128 stands for zero in the data rows.
Some points, one per row:
[131 136 128 112 128 124 125 129 124 130 148 132 133 129 134 127 131 139
 131 131 102 146 152 126]
[130 138 130 112 130 122 126 127 124 132 143 132 131 129 134 132 129 139
 129 132 102 156 153 126]
[129 142 131 111 130 128 126 129 123 130 161 132 132 129 131 125 138 136
 131 131  98 158 160 127]
[131 144 133 108 131 121 124 135 119 131 166 134 134 130 133 114 144 134
 131 131  90 171 167 126]
[137 151 131 122 138 125 125 121 121 122 160 150 138 127 124  97 149 154
 125 129 111 132 162 127]
[129 136 127 107 123 117 126 131 124 128 144 128 130 129 138 129 127 137
 132 136 106 149 143 127]
[130 139 129 111 125 120 125 133 122 132 152 132 132 130 136 124 139 138
 134 133 101 156 157 126]
[130 138 128 108 124 113 123 129 125 132 145 128 132 130 132 128 133 135
 131 130 105 157 149 125]
[125 134 129 110 125 122 126 126 124 136 136 126 129 128 128 139 130 135
 128 131 105 160 144 125]
[130 141 131 109 132 123 126 131 122 131 158 133 135 130 137 120 136 138
 130 134  97 154 160 126]
[131 139 131 109 131 117 127 131 123 132 150 131 128 129 135 128 137 140
 131 131 101 157 156 127]
[132 141 129 116 134 131 126 125 124 133 149 134 133 129 130 120 128 139
 128 133 101 153 151 126]
[132 148 130 109 127 117 124 130 122 126 159 131 133 130 138 119 135 140
 131 133  97 158 160 126]
[128 141 130 109 126 115 124 126 124 136 139 124 133 131 124 144 147 135
 127 129 111 188 153 126]
[137 133 114 184  83 124  96 182 145 103  99  86 143 108 110  84 225  94
 150  89 255  41  50 138]
[104 112 133  84 129 215 132 212 155  92 255  75 160 122 255  11 255   0
 255 166 206   0 178 136]
[ 69  26 162 243 216 132 203 190 215  58 176  98  72 134  96   0   0   0
  98 141 152   0  57 141]
[ 86  26 168 255 173  78 195 165 191   5 106 128  71 138  40   0   0  60
  82 135 183   0  41 158]
[134 139 122 168  94 102 113 153 131  94 118 112 144 119 131  97 191 125
 144 111 255  54  90 133]
[138 156 133 137 121  99 125 122 118 101 151 157 145 128 130  86 183 160
 132 123 168  89 151 129]
[148 163 124 126 156 133 119  92 129 158  99 171 131 122  72 107 179 177
 102 112 138 140 154 126]
[132 147 130 125 119 116 124 144 121 102 187 134 148 127 167  83 188 132
 151 131 170  83 149 127]
[131 155 138 114 150 141 121 135 114 126 204 150 140 128 126  76 158 148
 126 129  65 168 193 127]
[137 152 128 123 147 138 125 109 124 138 135 157 131 127 104 104 149 161
 116 124 112 136 155 127]
[126 120 124 127 140 150 130 124 125 133 130 131 127 130 148 144  97 126
 128 136  95 113 125 124]
[127 139 130 112 132 123 127 128 121 135 148 129 132 128 125 132 143 135
 128 129 101 181 160 126]
[131 141 131 113 131 127 126 129 124 138 151 130 131 130 128 126 146 136
 131 130  99 176 158 125]
[134 148 130 115 141 133 125 128 120 132 166 142 135 129 124 108 141 147
 126 130  94 154 168 126]
[132 147 134 110 133 123 124 135 119 131 169 129 135 128 132 120 140 133
 131 131  89 180 171 124]
[131 145 130 114 132 128 123 129 120 132 166 142 135 129 134 108 136 141
 128 130  97 151 164 126]
[128 142 129 109 127 121 124 130 122 128 151 130 133 129 133 126 136 137
 132 134 103 163 156 128]
[130 144 134 106 126 113 121 136 120 131 158 124 134 130 128 128 147 137
 132 129  97 189 164 125]
[130 148 133 110 137 129 125 131 120 131 161 135 136 128 125 115 149 140
 129 129  89 174 167 125]
[129 134 127 106 118 110 125 130 126 133 135 122 130 129 136 146 138 129
 131 133 110 166 144 126]
[130 142 129 102 115  97 121 131 126 134 134 118 132 128 129 148 152 130
 130 128 116 187 148 126]
[128 132 128 120 134 139 127 124 123 140 136 132 129 129 136 134 115 136
 126 132  99 133 137 126]
[130 138 129 113 127 129 126 128 123 130 148 133 128 130 137 122 120 139
 129 132 101 144 147 125]
[128 132 127 107 118 111 127 124 127 141 114 121 130 129 128 159 142 129
 132 131 118 165 132 125]
[130 135 125 104 107  89 123 124 129 145  95 112 130 128 117 175 163 123
 133 123 140 190 129 125]
[127 138 130 110 123 103 124 123 127 145 117 117 130 127 118 164 166 125
 132 124 127 198 144 125]
[128 134 128 112 125 120 125 123 126 138 122 125 128 129 127 153 141 127
 131 128 115 169 139 126]
[131 131 127 115 131 131 126 123 125 136 130 129 130 130 133 137 124 136
 129 130 101 148 143 126]
12 more points follow, each with its number after it:
[126 124 125 115 122 126 127 122 125 140 113 121 128 128 131 159 135 121
 131 130 118 160 128 126] 0
[127 133 125 111 102  84 125 112 134 160  59 101 130 125 110 208 205 110
 135 115 176 211 108 122] 1
[127 131 127 115 118 115 125 120 126 144 101 118 128 125 119 165 164 122
 130 125 131 189 133 125] 2
[129 122 125 117 126 131 128 119 126 143 118 123 127 130 131 157 132 125
 132 130 115 157 127 125] 3
[125 113 125 122 120 143 130 121 123 139 105 118 126 130 146 168 120 115
 133 133 114 142 109 125] 4
[134 128 124 131 153 164 130 113 125 144 131 146 128 127 126 125 118 148
 120 128 104 112 136 124] 5
[128 132 127 117 127 133 126 122 126 140 133 129 127 128 131 142 135 132
 127 129 106 160 146 125] 6
[122  96 124 132 120 168 132 119 120 142  95 111 123 130 170 184 108  95
 143 133 112 116  85 127] 7
[124 107 124 135 145 189 133 125 122 142 139 130 125 130 161 146  85 121
 130 137  82 100 113 122] 8
[128 133 122 105  99  88 124 117 131 146  71 106 126 127 116 193 168 119
 130 122 149 186 114 126] 9
[125 115 124 118 109 113 128 116 130 147  71 106 125 128 130 196 158 114
 136 124 150 165  98 128] 10
[127 122 124 120 129 152 129 121 124 140 123 125 127 131 143 156 116 120
 131 133 104 134 121 126] 11
Which of these numbered points is nearest to each point below, looking only along the 2 directions in which the first points spread most? Its number follows each.
[128 126 127 119 133 141 124 122 125 146 123 125 129 129 130 152 134 125
 128 130 111 154 131 126] > 0
[129 129 126 117 132 136 125 123 124 144 122 126 125 128 131 145 132 132
 129 130 110 157 137 126] > 0
[166 220 117 107 172 110  97  64 141 207  59 200 136 110   0  82 255 200
  78  76 197 183 194 129] > 1
[123 104 121 140 148 194 137 128 121 144 147 127 127 130 183 143  64 108
 132 139  72  83 108 121] > 8
[123 110 125 134 140 185 130 122 123 144 129 128 126 129 157 147  97 118
 131 133  91 109 112 126] > 7
[141 141 126 211  70  97 102 166 136  78  89 100 157 109 122  86 255 109
 164  87 255  14  45 139] > 7
[130 132 124 108 116 111 127 126 125 132 123 119 127 130 132 158 130 128
 130 131 116 162 131 127] > 6
[129 129 128 113 133 132 127 124 124 137 128 128 131 127 136 140 130 129
 127 132 105 155 139 127] > 0
Here are 12 other points, each followed by its number:
[114 124 106 186 153 202 107 207 166 170 138  70 119 108  94  80  96  45
 105  86 228  40  60 121] 0
[137 136 112  84  69  43 116 114 136 131  26 106 118 129  87 198 153 133
 122 122 169 187  99 133] 1
[128 109 110 106  77  93 125 106 134 145  15  99 115 129 121 230 147  99
 129 121 161 141  58 130] 2
[140 111 101 130  57 143  84 192 162  84 104  78 127 107 104  29 221  76
 176 110 255  84  51 164] 3
[128 150 135  99 124 119 121 147 118 117 206 126 140 131 158 103 146 130
 141 137  78 167 185 126] 4
[137 138 130 164 124  87 135 108 124  95  84 163 129 128  90  99 105 174
 106 120 166  74 111 132] 5
[147  99 156 247  72   0 153  83 117   0   0 199 106 136   0  47   0 232
  63 112 255   8  31 171] 6
[121 116 131  66  95 133 123 183 136  78 255 102 135 132 226  51 168  83
 192 163 116 114 175 144] 7
[136 149 128 147 123  97 126 115 122 105 114 153 135 129 109 101 137 165
 119 121 161  91 130 128] 8
[121 102 120 133 135 178 136 133 125 139 139 116 123 133 172 154  66 105
 132 138  82  86 100 119] 9
[131 137 126 130 122 119 127 130 126 119 139 134 131 127 136 113 127 141
 127 130 142  97 129 126] 10
[128 119 124 129 144 172 129 118 121 150 131 136 128 128 142 137 106 132
 128 132  94 118 130 126] 11
Which of these numbered points is nearest to each point below, looking only along the 2 directions in which the first points spread most? Its number follows each.
[ 91  31 167 255 167  72 195 151 180   1  94 137  74 139  37   2   0  86
  81 138 175   0  40 158] > 6
[127 136 127 109 119 109 125 126 126 137 121 123 130 129 127 151 144 129
 130 128 117 175 141 125] > 1
[132 134 110 168  93 133  98 181 142 119 105  90 136 112 109  88 168 100
 138 100 255  66  66 135] > 3
[119  98 142 213 128  81 153 129 139  53  71 146 109 132  67  74  10 146
  91 126 190  10  66 140] > 6
[125 115 124 123 132 155 131 120 123 141 122 123 125 130 150 159 108 121
 133 133 102 126 118 125] > 11
[127 119 125 119 127 138 129 120 126 141 119 124 127 129 134 159 129 123
 132 129 109 151 126 127] > 2
[130 135 126 108 125 125 125 131 124 135 139 128 132 129 131 130 130 133
 132 134 105 156 147 126] > 2
[ 95  77 118 152 173 255 148 171 137 160 217  89 118 131 245 135   2  30
 137 145  21   8  78 106] > 0
